(in the rows, 128 means zero)
R: a few groups of rows, each row roughly a mix of its group's hidden directions
R (129 x 13)
[[ 90  74 130 162 135 148 158 135  98 114 159  96 118]
 [116 131 186 114 121 108 115 156 133  89 123  70 132]
 [121 137 164 186 146 106 115  99 128  90  88 128 146]
 [141 135 167  94 101  90 108 170 131 112 174 146 129]
 [133 175 118  57 117 167 121 140 135 128 153 120 115]
 [136 137 148 105  87  92 142 196 150 150 132 132 117]
 [123 161 154 116 124  97 110 181 111 121  70 129 111]
 [127 154 155 116 164 143 125 118  96 152  65 150 156]
 [138 192 167  94 151 105 125 127 132 148 124 166 119]
 [138  97 114 177 146 114 159 117 166 160 161 152 153]
 [112 145 139  95 131 185 119 106  77 136 131  90 111]
 [142 145 113  58 134 151 118 117 169 118 107 117  92]
 [146 133 188 142 128 104 103 136 153  86  88 144 108]
 [103 107 148 154 163 113 131  75 108  96 146 170 134]
 [140 189 126 112 159 158 110  91 160 128 104 125 153]
 [160 170 133 116 127  78 115 135 106 162 120 167 162]
 [113 184 110 144 148 175 152  89 144 126 109 134 156]
 [130 144 161 166 136  82 117 101 120 110  67 130 123]
 [118 142 154 117 169  97 106 112  91 112 148 178 158]
 [119 145 169 124  97 144  98 135  87  76 121  95 113]
 [145 165 155  63 106 132  91 134 153 109 127 124 105]
 [156 203 122  96 139 138 109 104 133 162 117 129 136]
 [134 138 129 146 141 151 147 109 197 112 126  90 170]
 [131 146  92 134 152 101 137 125 139 176 154 167 175]
 [128 156  89 153 127 145 157 105 170 171 110  90 122]
 [160 166 147 139 123  74 101 113 156 133  87 153 135]
 [169 122 124 110 115  84 136 147 109 173 115 133  75]
 [108 158  97 122 153 125 165  80 155 157 126 170 137]
 [ 94  97 150 176 162 137 143 131  96 137 128 155 170]
 [146 132 156 115 153 172 116  81  89 110  97 148 102]
 [164 160 161  98 107  91  97 159 146  95 109 138 139]
 [131 166 128  81 144 114 155 175 107 154 158 137 157]
 [157 166 122  74 141 106 126 120 184 144 132 141 104]
 [111 151 119 126 154 177 119  99 178 118 115  81 137]
 [130  94  95 163 169 141 135  94 174 145 113  99 136]
 [129  88 155 192 113  83 110 132 106 121 142 144 132]
 [145 152 171 133  88 153 109 153 109  69 128 144 135]
 [ 93 164  92 105 136 159 146  82 126 146  94 125 101]
 [118  92  97 100 126 140 122 168 153 163 185 128 126]
 [ 97  95  92 114 111 185 156 134 114 120 130  87 111]
 [112 172 108 151 153 150 174 109 125 142 130 158 174]
 [ 98 110 159 161 123 147 129 126  97  73 112  85 146]
 [105  70 133 187 100 126 130 135  99 107 146 117 122]
 [120 163 109 146 150 151 120  85 175 106 105  91 150]
 [137 134 123 115 135 118 128 146  88 160 159 191 168]
 [160 116 142  90 134  84 135 170 148 136 168 158 108]
 [163 116 164 125 104  93  92 116 141 102 113 177 102]
 [134  85 108 163  78 122 125 151  83 144 147 109 106]
 [ 96 122 144 139  85 150 119 162  98  83 155  96 110]
 [126 173 140 149 141 119 151 120 198 128  89 120 132]
 [139  69 156 125 126  90  99 156 103 105 138 164 123]
 [156 131 141 107 116  82 105  86  94 141 129 155  84]
 [126 111 145 181 123 137 134  72 115  99 105  92 150]
 [155 175 154  64 118 127  95 142 151 116 123 128 115]
 [117  93 145 135 100 120 124 163 149  83 189 118 124]
 [126 151 148 192  84 104 141 157 147 131 103 109 135]
 [112 147 122 184 139  81 139  90 142 123 102  90 129]
 [ 89 159 135 132 155 110 124  85 124 136  80 114  83]
 [100 121  80 125 141 181 178 121 114 148 124 105 142]
 [158 169 139 123 111  96 111  97 181 111  99  99 119]
 [117  85 161  85 120 144 132 152 109  90 140 135  81]
 [124  44 130 138 122 106 137 156 150 101 117 131 120]
 [174 139 150 122 125  59 113 120 140 138 120 168 114]
 [143 109 158 115 109  64  93 138 121 125 129 158  89]
 [128 197 134 124 128 140 133  95 111 129  88 172 130]
 [127 128 142  77 152 142 141 151 172  96 180 125 140]
 [115  76 125 156 135 139 152 145 101 181 168 128 139]
 [120 165 133  65 112 154 134 136 141  97 140  96  93]
 [140 146 100  95 140 157 122 117 169 145 167 170 163]
 [124 116 109 170  83 169 132 152 117 165 147  91 114]
 [140 170 171 189 109 112  98 125 109 114 107 133 133]
 [135 176 110 139 117 127 144 119 188 137  91  87 136]
 [131 144 163 162 129  76 126 144 151 113  72 103 124]
 [113  66  96 140 138 148 164 145 151 112 167 107 132]
 [117 130 103 157 157 131 146  64 136 176 109 130 108]
 [140 166 152 153 126 112 100  87 139 104  91 174 109]
 [186 144 148 106  88  84  94 121 124 148 115 120 115]
 [ 97 144 124  91 172 176 152 120 164  99 138 113 138]
 [126 114 105 154 120 135 112  99 161  98 100  60 121]
 [105 153  93 103 144 178 138  93 149 143 101  91 116]
 [111  71 119 123 151 125 144 148 112 153 177 172 125]
 [146 119 165 146 123  67 112 118  89 106 112 165 113]
 [109 140 113 182 125 122 136  93 135 123  71  93 106]
 [130 113 159  99  91  91  98 156 117  99 147 143  84]
 [104 143 155 165 153 119 133 101 119 116  58 104 129]
 [137 156 155  90  90 128 103 127 109  96 101 161  85]
 [109 108 130 102 169 142 121  98  91  88 165 166 131]
 [169 155 124  74 105 110 107 117 118  92 120 150  92]
 [145 156 152 138 137  76 128 150 135 125  60 138 111]
 [154  99 127 145 155  67 131 115 139 142 116 183 115]
 [ 93 124  82 118 138 179 165 101 130 155 124  96 136]
 [125 183 102 105 161 151 151  90 163 146 113 124 149]
 [150 160 132  79 112 109 121 166 117 171 158 162 127]
 [133 144 128 143 165 116 113  75 130  97  81 124 169]
 [142 212 157 132 134 129 112 115 137 144 100 134 146]
 [122 103 116  83  93 122 150 140  72 116 131  96  97]
 [134  85 129 190 140  90 137 131 126 148 129 175 136]
 [120 139  87 109 156 148 148  74 157 169 100 132 126]
 [161 171 122 113 127  97 118  85 155 118  83 136  96]
 [143 135 120  66 108 145 143 167 119 160 161 156 109]
 [135  93 184 139 129 102 141 158 119 148 138  72 133]
 [148 156 137  85 152 152 117 135 130 122 112 182 176]
 [116 181 145  98 104 149  95 104 135  96 103 123  90]
 [103  53 116 121 104 133 151 166 116 116 145 107 121]
 [120  89 119  82 119  87 143 163 133 140 176 140 107]
 [140 161 111  57 114 159  97 117 138 121 157 141 132]
 [ 96  99 143 123 111 130 120 149  70  84 149 108  97]
 [149 125 140  97 148  99 126  98  89 107 127 184  94]
 [102  71 142 164 152  85 129 134 107 125 124 142 167]
 [116 163 106  90 137 168 151  92 119 143 114  79 115]
 [ 99 148 116 128 105 162 133 116  76 109  83 125  88]
 [131  99 135  96  95 150  96 144 123  98 113  86  79]
 [161  90 138 127 147  60 101 132 148 146 125 144 104]
 [142 164 149  60 138 141 125 132 140 104  98  95 108]
 [ 92 136 127 128 120 108 147 172  69 153 164 108 140]
 [160  72 108 165 172 123 133 118 165 140 112 118 141]
 [ 99 131  90 177 104 140 146 133 144 139 142  70 146]
 [132 133 194 155 125 120 106 151 138  94  87 148 148]
 [150 134 116  82 166 135 149 138 147 180 146 171 131]
 [126  93  95 100 160 111 162 142 165 159 170 125 139]
 [131 119 188 130 151  92 115 151 148 107 113 180 134]
 [122 171  97  92 150 176 146  99 143 141  93 114 124]
 [155 147 152  84 122  82 121 165 113 118 133 174 110]
 [157 145 106 125 135 119 123 142 136 199 113 177 143]
 [113 164  86 100 121 139 170 109 114 165 124  83 138]
 [ 93 116 112 171 127 114 148 126  58 148 108 128 113]
 [139  80  91 178 159 134 124  93 150 149 115 137 147]
 [147 172 122 123 115  94 114 123 200 105 113 121 117]
 [118 143 155 176 143 119 120 116 190 110  94  98 123]]

one row of each group, then the others: which group is each in?
[ 82 184 116 158 130 153 148  87 115 146 125 130 151] -> M
[108 137 112 117  92 169 119 153 137 125 169  72 103] -> Q
[143 148  86 118 117 136 144 136 161 182 108  91  93] -> T

[135 136 138  89 154 169 139 173 135 153 130 142 182] -> T
[105 157  85 104 153 174 167 117 123 154 111 102 139] -> M
[131 152  78 105 102 142 124  93 149 136 128  98  74] -> T
[161 174 105 143  84 123 130 142 105 178 149 147 122] -> Q
[135 158 118 110 142 186 113 118 142 127  94  70 134] -> M
[162 116 128 171 154 107 129  99 119 138  78 175 132] -> M
[142 145 121 112 144 127 113  73 184 125  96 158 103] -> M
[108 133  66 113 120 136 169 119 106 153 144 106 169] -> Q
[155 126  64 108 156 140 126  95 165 150 131 143 154] -> Q
[114  96  97 171 157 153 147 106 162 140 138  89 153] -> M
[ 93 144 130 164 102 175 113 113 102  94 107  91 110] -> M
